dofi: [ 6 48 51 51 49]
rof: [-1  0  0  0 10]
Vasa: [ 0 11  0  1 50]
all rof: [0] -> 2 3 4
all rof: [10] -> 5
all dofi: [6] -> 1
all Vasa: [1] -> 4

Nikit: [-21 -27  39  -7 -13 -14  -3  -3  -3  18  -6 -34   7  -3  11 -10   3 -14
 -19  21  47  18  37 -38  24  13 -11  11   5   6 -13  22  11  -6 -16  -1
  14 -13 -23   3  16 -32 -16   3  -4]
mev: [-15  -9   6  -1 -23  -2  23  13   0  35   5 -21  22  -4  15   1  -1 -10
   2   7  26  10  23 -27  17   7 -16   8   8   3 -10   9   5 -10 -13   5
   0 -17 -16 -10  13 -22  -5  22 -10]
Bara: [-26 -16  15  -2 -24  -6  39  16  -1  50   7 -34  32  -6  22  -1  -1  -1
  -4  14  43  14  36 -39  15  10 -23  12  11   3 -17  14   7 -13 -23   7
   2 -24 -28 -18  24 -34 -10  31 -12]
kekev: [-16 -10  15  -2 -21  -3  24  12   1  37   6 -22  23  -5  16 -26   1 -10
   2 -26  27  10  23 -26  17 -14 -17   8   8   3 -12 -10   5 -10 -12   4
 -10 -17 -17 -13  14 -23  -5 -26 -10]
Fimaf: [-24 -37  48  -8 -19 -19  41  -7  -2   9  -9 -40   1   0  10 -10   5 -22
 -15   9  58  31  50 -58  30  20 -15   8   2  16 -10  40  17 -11 -11  -3
  17 -37 -22  20   5 -43 -13  -9 -25]
all Nikit: [-13] -> 5 31 38
all Bara: [14] -> 20 22 32
all Bara: [-24] -> 5 38
all Bara: [-1] -> 9 16 17 18
all Fimaf: [9] -> 10 20
all mev: [5] -> 11 33 36
all kekev: [-10] -> 2 18 32 34 37 45

dinub: [ 14 -15  16  17  -7   9  25   9  18   4  -7  -8  -5  18  -2 -16   2   2
  21  -5 -17  11   1   5  -1  15 -25 -16  -3   9  13]
mozil: [-12  -1 -18 -22  -4 -12 -25  -9 -13  -6  21   4  22  -2  33  12  13 -25
  -5   8  -5  -5 -35   2  20 -15  10  14  21 -12   8]
luzir: [  1   3   2   0  -2  -4  -3   0  -3 -15  29   0  19  -5  35   4  20  25
  -6  12 -21  -5 -37  -3  29  12   4 -37  -3  -9  -3]
Tep: [ 16  18 -11 -19  14  16 -33  -6 -27 -11  10   3  15   3  24  16  12  22
 -18   9 -13 -12 -37   2  16 -13  25  22  12 -22   5]
Buz: [ 21 -38  25  34  11  14  -7  11  44  15  18  -8  14   4  18   8  10  20
  32  -8 -14  14 -15 -13  16  25 -34 -38  12  10  13]
all luzir: [-3] -> 7 9 24 29 31
all mozil: [-5] -> 19 21 22
all luzir: [0] -> 4 8 12
all luzir: [25] -> 18
all Tep: [16] -> 1 6 16 25
all mozil: [-13] -> 9

Kada: [-21  -8 -44 -38]
Zavo: [ -8  -3  59 -39]
zezod: [ 23 -38 -38  23]
gonon: [-39 -34 -34 -45]
all gonon: [-34] -> 2 3
all gonon: [-45] -> 4
all zezod: [-38] -> 2 3
all Zavo: [59] -> 3

kodug: [ 14  28  36  15 -15 -32 -24 -20 -16 -14   8 -17 -11 -16 -34]
Kur: [ 26 -26 -26  -9  16  22  -9 -29 -26  -9  -9 -26 -32 -17 -26]
Tudeg: [ 16  44  49  18  -7 -43 -20 -12 -21 -20  -5  -9   0 -21 -47]
Gov: [ 22  14  14  25  30  -5  27 -25 -25 -22 -27  14  24 -25 -11]
Sadim: [-11  35  28  -6 -18 -38 -26   8  -6  -4 -15   6  15   3 -34]
tubeg: [ 21  13  25  14  -7 -16 -16 -35 -16 -16  27 -32 -34 -19  -8]
Palu: [ -8 -26 -16 -13 -14  17 -11 -21  12  12  37 -24 -35   9  19]
gev: [-46 -15 -24 -48 -39   5 -22  21  34  34  -4  14  10  39  21]
digi: [ 12 -14   1   8  -9 -44 -11 -44  -2  -1  -8 -41  -9  -9   5]
leme: [-22 -22  -4  22  16  22  14 -22  -8  -9 -24 -32 -32 -17  12]
tigo: [ 13  18  26  12 -20 -23 -24 -23  -9  -8  17 -22 -20 -24 -23]
all tigo: [13] -> 1
all Kur: [-9] -> 4 7 10 11
all Gov: [-25] -> 8 9 14
all leme: [-22] -> 1 2 8
all Gov: [14] -> 2 3 12
all digi: [-9] -> 5 13 14
all tubeg: [14] -> 4

Bura: [  4   0 -12  -5 -14  -2 -12  -9  34 -26 -27 -27 -38  53 -31 -12  22 -27
   4  57  32 -27]
Togob: [ 15  -7 -24  -5  10  -5  -3  -7 -31  22  -3  36  28 -31  17 -18  -3 -13
  -9 -38 -30  10]
fezuf: [ 31 -22 -13  -8 -24  -1 -25 -17 -25  -2 -13  43  12   0  -7  -4  12 -22
 -10 -11   1  -9]
tak: [ 16 -20  22 -20   8  -9  -4 -14 -34 -18 -12  19   4  -8  10  10  -2 -12
 -23   4  10  -2]
all Togob: [-3] -> 7 11 17
all Bura: [-12] -> 3 7 16
all Bura: [-27] -> 11 12 18 22

dukev: [ 39  35  31  55  39  12 -46  42  23  42]
dil: [ 39  42 -15   9 -54 -37  57  49 -37  17]
bem: [-21 -53 -19 -39  34  -1  12   9 -20  -7]
piz: [ 56  56  56  56  31  21  54  21  21 -19]
tuf: [ 55 -10  28  59  55 -13  33 -50 -32  55]
pini: [ 30  -8  15  16  29  46 -52 -37 -10  22]
Feve: [ -1  36  28 -16 -45  13  37 -43  18 -13]
sofik: [ 11 -38 -26  14 -16 -44  43  36 -38  33]
piv: [18 35 31 55 35 35 42 -3 23 42]
Mego: [-44   8 -36 -53   0  37 -24  28 -10  36]
all sofik: [43] -> 7
all piz: [56] -> 1 2 3 4
all tuf: [55] -> 1 5 10
all Feve: [13] -> 6
all dil: [-37] -> 6 9
all piv: [35] -> 2 5 6
all dukev: [42] -> 8 10

mak: [ 36 -21 -21 -31 -30  36 -24 -20  19   5  32 -15 -21  30 -27 -14]
ger: [-32  42  27   5  27 -12  45  -5   6  19 -20  34  41   4  27  13]
pav: [-14 -15   6   8  10 -13  -7 -27 -30 -12 -26 -31 -31  -5  11   4]
femal: [ -7 -21  18 -20 -10   8  -9 -20 -13   1 -15 -35 -37  19 -12  -5]
Gis: [ 52 -19   7 -24  -8  41 -23  21  16   0  41  -5  -9  33   2  -5]
kuvad: [-32  42  41  41  27 -12  45  -5   6  19 -20  41  41   4  25   5]
Zeru: [29  4  9 -6  5 26 -1 20 19  9 28 16 16 27 13  1]
tifoz: [ 36 -24 -21 -31  36  36 -24  15  19   5  32 -21 -21  30 -27 -14]
all tifoz: [-21] -> 3 12 13
all kuvad: [41] -> 3 4 12 13
all mak: [-21] -> 2 3 13
all ger: [4] -> 14

puden: [ -8 -16  -8 -11]
busak: [35 -8 -7 -4]
dokef: [-5 -5 -8 -8]
all dokef: [-8] -> 3 4
all busak: [-4] -> 4
all puden: [-8] -> 1 3
all dokef: [-5] -> 1 2

dobed: [ -1  13   0  12   1   0  -7   3   2  10   4   1  14   2  12   1  10 -14
   6   6   3   6  -2   7  -1   0   0   0  -1   2   0  -5  -7  -4  -2   8
  -5   6   8   0   3 -19   0  -3  10  12  -5   0  -2  -3  -8   4  11]
loro: [ 11  23   0  29   1  10  -9   3   2  13  24   1  14   2  12   0  11 -42
  -2   6   3   6  -2  26  -1   0   0  -1  -1  17   0  -5  -7 -18  -2   8
 -12  -7   8   0  15 -19   6  -3  10  34  -9   0  -2  -3 -15   6  11]
zamo: [  0  13   0  12   2   8  -9   8   2   9   4  -4  14  -1  12   1  -2 -12
  -2  -5   3   6   2   6  -1   0 -12   0  -3   2   0  -5   9  -4  -2   8
  -5  -5 -10   0   9  -8   6 -15  10   8  -5   0  -3  -3  -5  -5  10]
ker: [  0  13   0  12   1   8  -7   3   2  10   4   1  14   2  12   1  10 -14
  -4   6   3   6  -2   7  -1   0   0   0  -1   2   0  -5  -7  -4  -2   8
  -5  -5   8   0   3 -19   4  -3  10  12  -5   0  -2  -3  -8   4  11]
Fuvu: [  8  13   0  12   1   8  -7   3   2  13   7   1  14   2  12   1  11 -14
  -2   6   2  12  -2  10  -1   0   0   0  -1   2   0  -3  -7  -4  -2   8
  -5  -5   8   0   3 -12   6  -3  10  13  -5   0  -2  -3  -8   6  11]
gilo: [14 -8 -4  0  1  8 -7  4  2 13  5  1  6  2  2  1 11  1  1 -2 -5 11 -1  7
 -1  0  1  0  4  2  0 11 -7 -4 -2  1  2 -5 -3 -9  3  6  6 -3  3 11 14  0
  0  0  7  6  7]
all dobed: [6] -> 19 20 22 38
all gilo: [11] -> 17 22 32 46

tupa: [ -3  -1  14   1  14   2   1  -3   6   1  13   7   1  25  -8  -7  -9  -3
   2   1  14  -8 -15  21   1  12  -8  -6   8  16  -6   7   2  -1  22  -7
  -1 -10  11  17  -7  11   4  -7   6]
zonu: [ -5  -1 -15   3   1  -5  14  -5  19  21  14  15  24 -10 -20  -2 -12  -8
   3  10  -1 -35 -14  10 -24  10   6 -16  -2  28 -36  28  -4  -6 -10 -19
  -1   4  -6   3   4  25 -19 -18  -3]
Zuzez: [ 17  -4  -7   9  -1  -9  -7   3  -2   8  16   0  14  -8  12  -3   5   4
  -7   7  -2   0 -24   2  -6  -7  -5 -12  -2  -4 -10  11  -4 -23 -12  -5
  14   6 -23   8   2  -9  -5  -1   7]
Dudi: [ 29  -5  10   9  -5  -5 -28  11 -29 -18   0 -19 -14   2  45  -2  23  18
 -13  -5  -3  47 -12 -11  24 -24 -14   6   0 -44  36 -24   0 -24   2  20
  20   3 -22   5   0 -46  18  22  13]
sar: [-16   3   7  -5   8   9   8  -4   6  -6  -8   3 -11  17 -17   0 -10  -7
   8  -5   0  -6  14   7   2  14   1   8   5  14   3  -5   4  21  19  -1
 -13  -9  25   0  -4  15   4  -4  -5]
mema: [-19   2 -10  -2   6   1  22  -9  25  17   8  17  16   1 -35  -1 -21 -14
   9   8   0 -41  -1  14 -23  20   8 -10   1  38 -35  25   0  12   4 -20
 -12  -2  14   3   0  37 -16 -21  -7]
vuk: [-17   2 -15  -2   3  -2  25  -9  27  23  11   1  23  -8 -36  -1 -20 -14
   8  11   0 -47  -4   0 -28  18   0   0  -1  41 -43  31  -3   7  -5 -23
 -11   2   6   1   1  39   0   1  -8]
dapes: [ 23  -3   8   5  -7  -3 -23   9 -25 -16  -5 -18 -14  -2  38   1  21  15
 -11  -5  -1  41  -4 -13  22 -21  -9   8  -2 -40  33 -23   1 -16  -6  19
  15   3 -17  -1   0 -40  17  20   8]
Movo: [ 29  -5  10   9  -5  -5 -28  11 -29 -18   0  13 -14   2  45  -2  23  18
 -13  -5  -3  47 -12 -11  24 -24 -14   6   0 -44  36 -24   0 -24  -4  20
  20   3 -22   5   0 -46  18  16   2]
feg: [ 29  29   7  21   9  -8 -23   7 -15  -5  26  -6   2  20  32 -10   9  12
 -12   2  -9  23 -42  14  10 -11 -21 -11   6 -16  11  -2   0 -35  10  29
  23  -3 -21  25  -5 -28  13   8  21]
all feg: [29] -> 1 2 36
all feg: [2] -> 13 20
all tupa: [14] -> 3 5 21
all vuk: [1] -> 12 40 41 44

leka: [-28 -10   3 -12   3 -28 -10   8  12  -8  10   7   2   2  17  -5 -25  26
  18  43 -34   4  -8  -8   7  -8 -25]
nage: [-33  -9   3 -17  -3 -33   1   6  28   5  14   6   9  17  15  -5 -15  15
 -12  26 -40  -6 -17  11 -17  -9  -8]
zar: [-33  -9   3 -17  -3 -41   1   6  28 -14  14   6   5  17  15  -5 -15  15
 -12  37  29  -6 -17  11  12  -9  -8]
all leka: [17] -> 15
all nage: [6] -> 8 12
all nage: [28] -> 9

bofeg: [56 15  4 30  0  7 15]
luro: [ 11  11  16  31 -21   6   6]
veku: [30  1  1 30 -3 30  1]
all bofeg: [56] -> 1
all luro: [6] -> 6 7
all veku: [30] -> 1 4 6
all bofeg: [15] -> 2 7
all veku: [1] -> 2 3 7
all luro: [16] -> 3

zodib: [ -6  13  26  24 -20  -8 -26 -25 -15   3  20  26 -26   3 -15 -26  26  -8
  11  26 -26]
mab: [ -6  13  25  24  11  -8 -22 -25 -15   3  20  26  19   3 -15 -26 -22  -8
  11  25  24]
bese: [ 29  12  26  29  20   2 -17 -29 -28 -15   4  22  30  25   9 -10 -26 -29
 -21  -4  15]
komos: [ -8  17  24   4 -20 -22   1  23  20  -5 -24 -16   9  25  13 -14 -25  -9
  17  15 -14]
limud: [ 10  -2 -10 -22 -24  -3 -12   0  12 -10  23  21  14   2 -10 -19 -24 -22
 -15  -3   8]
supe: [ -6  -6  25  -2  11  -8 -22 -25 -15   3  20  26 -27   3 -15 -26  16  -8
  11  25  24]
all supe: [-6] -> 1 2
all zodib: [-26] -> 7 13 16 21
all limud: [-3] -> 6 20
all bese: [29] -> 1 4
all komos: [25] -> 14
all limud: [14] -> 13

Mur: [ -4 -11   1   0   3  -6  -5 -11 -10   4   3   5  -4   4  16   9  -8  -1
   6   3   8  -6   9   9  10  -4  -2   0   0  -5]
Rado: [  9 -17  -1  -7  -5 -15 -14  27   7  12  -3   3 -14 -26  -9 -12  27 -16
  -1 -20  -2  10   4   8 -16  27  27  -1  -6  -1]
kasi: [  5 -10   9 -17 -17   2  34   2 -22 -32 -47  28   0  22  -3   2  -3   0
   9 -10   4   5 -10  -4  20 -49   2  -2 -10   5]
lenik: [ 11 -12  -3  -5  -9  15  -2   1  -2   2   1  13  -3  -2   7   8 -11 -12
   1   1   0  -1  -1  -3  -3 -14  -6   2  -3   8]
kugim: [ -4   1   1   0   3  -6  -5  -1 -10   4   3   5  -4   4  16   9  -8  -1
   6   0   8  -8   2   8  12  -6   4   1   5  -2]
all lenik: [-2] -> 7 9 14
all Rado: [-1] -> 3 19 28 30
all lenik: [8] -> 16 30
all Rado: [27] -> 8 17 26 27
all kasi: [-10] -> 2 20 23 29
all Mur: [-6] -> 6 22

Gibo: [ -2  -6  11  -6  -7  13   4  -3   0  -1  -8 -12  10   5   8   1   4   6
  -3   2  -6  -4  -1   2  -3 -12   1  -2   7   6   2   3   2   1 -14 -14
  10  -1  -9   4  21   2  -6  -7  -2 -28  14   2  17  -3  -3 -23   4  -9
  27  14   3   3]
Rol: [  7 -22 -57 -11 -31  26   6 -14  11  -1   6 -18  27   3   4 -10  13   8
 -15  20 -24  25  -9  -3 -14 -25  21  -9  33  -5  28  14  20  -3 -14 -14
   9  -6   4  -5   3  -7  -8  -8  -2 -20  32  -2  26   6  15 -31  -5 -11
  25  11  -3  25]
fudob: [  7 -22 -57 -11 -31  26   6 -14  11  -1   6 -18  27   3   4 -10  13   8
 -15  20 -24  25  -9  -3 -14 -25  21  -9  33  -5  28  14  20  -3 -14 -14
   5  -6   4  -5   3  -7  -8  -8  -2 -20  32  -2  21   1 -10 -12  -3 -11
  26  22  -4  18]
Rez: [ -2  -6  11  -6  -7  13   4  -3   0  -1  -8 -12  10   5   8   1   4   6
  -3   2  -6  -4  -1   2   2 -12   1  -2   7   6   2   3   2   2 -14   6
   1   4  10   1   1  -9 -12  -6   0  -4   4   5   3  10  -3   2   7   4
   8   3 -13   8]
vabiv: [ -7  14  19   5  24 -12   7  11   0  12  -1   5 -12  -3   1  11  -8  -7
  10  -8  22 -15  10  12   9   4 -18  -3 -19   6 -24  -9 -13   1 -14   7
  -1  11  -4   3 -12   6  -3   2   1  16 -25   1 -13  -6   6  24   4   9
 -20 -16  -8 -17]
all Rez: [2] -> 20 24 25 31 33 34 52
all Rez: [6] -> 18 30 36

Zuzo: [ -3 -37   1  -3 -31 -37  46   6]
sobo: [-25   8  43  27 -37  42  24   9]
dun: [  8 -22  -6  32 -20  43 -50  45]
mol: [ 26 -53 -53 -54  -7  26 -53 -53]
Val: [ 25  -4  -1  28  53 -20 -32  19]
Tuva: [ -7  25  -2  27  27 -30 -30 -29]
kat: [  7  46   7 -15 -30   6 -16 -15]
vof: [ 43 -36  12  24  15  10  -7 -14]
Gutet: [  8 -22  -6  32 -20  43  25  -8]
Fuza: [ -4  17 -15  -6   2  14  -1 -23]
all Tuva: [27] -> 4 5
all mol: [26] -> 1 6
all Zuzo: [-31] -> 5
all Gutet: [-6] -> 3

foruk: [  4  -4  -4  14 -17 -27 -27  -4 -27 -27]
bal: [-7 -5 -5 14 -6 -6 -6 14 14 14]
dezo: [  4  -4 -17  14 -17  -5 -28   0   5 -30]
all bal: [14] -> 4 8 9 10
all bal: [-6] -> 5 6 7
all dezo: [-5] -> 6
all foruk: [-27] -> 6 7 9 10
all dezo: [14] -> 4

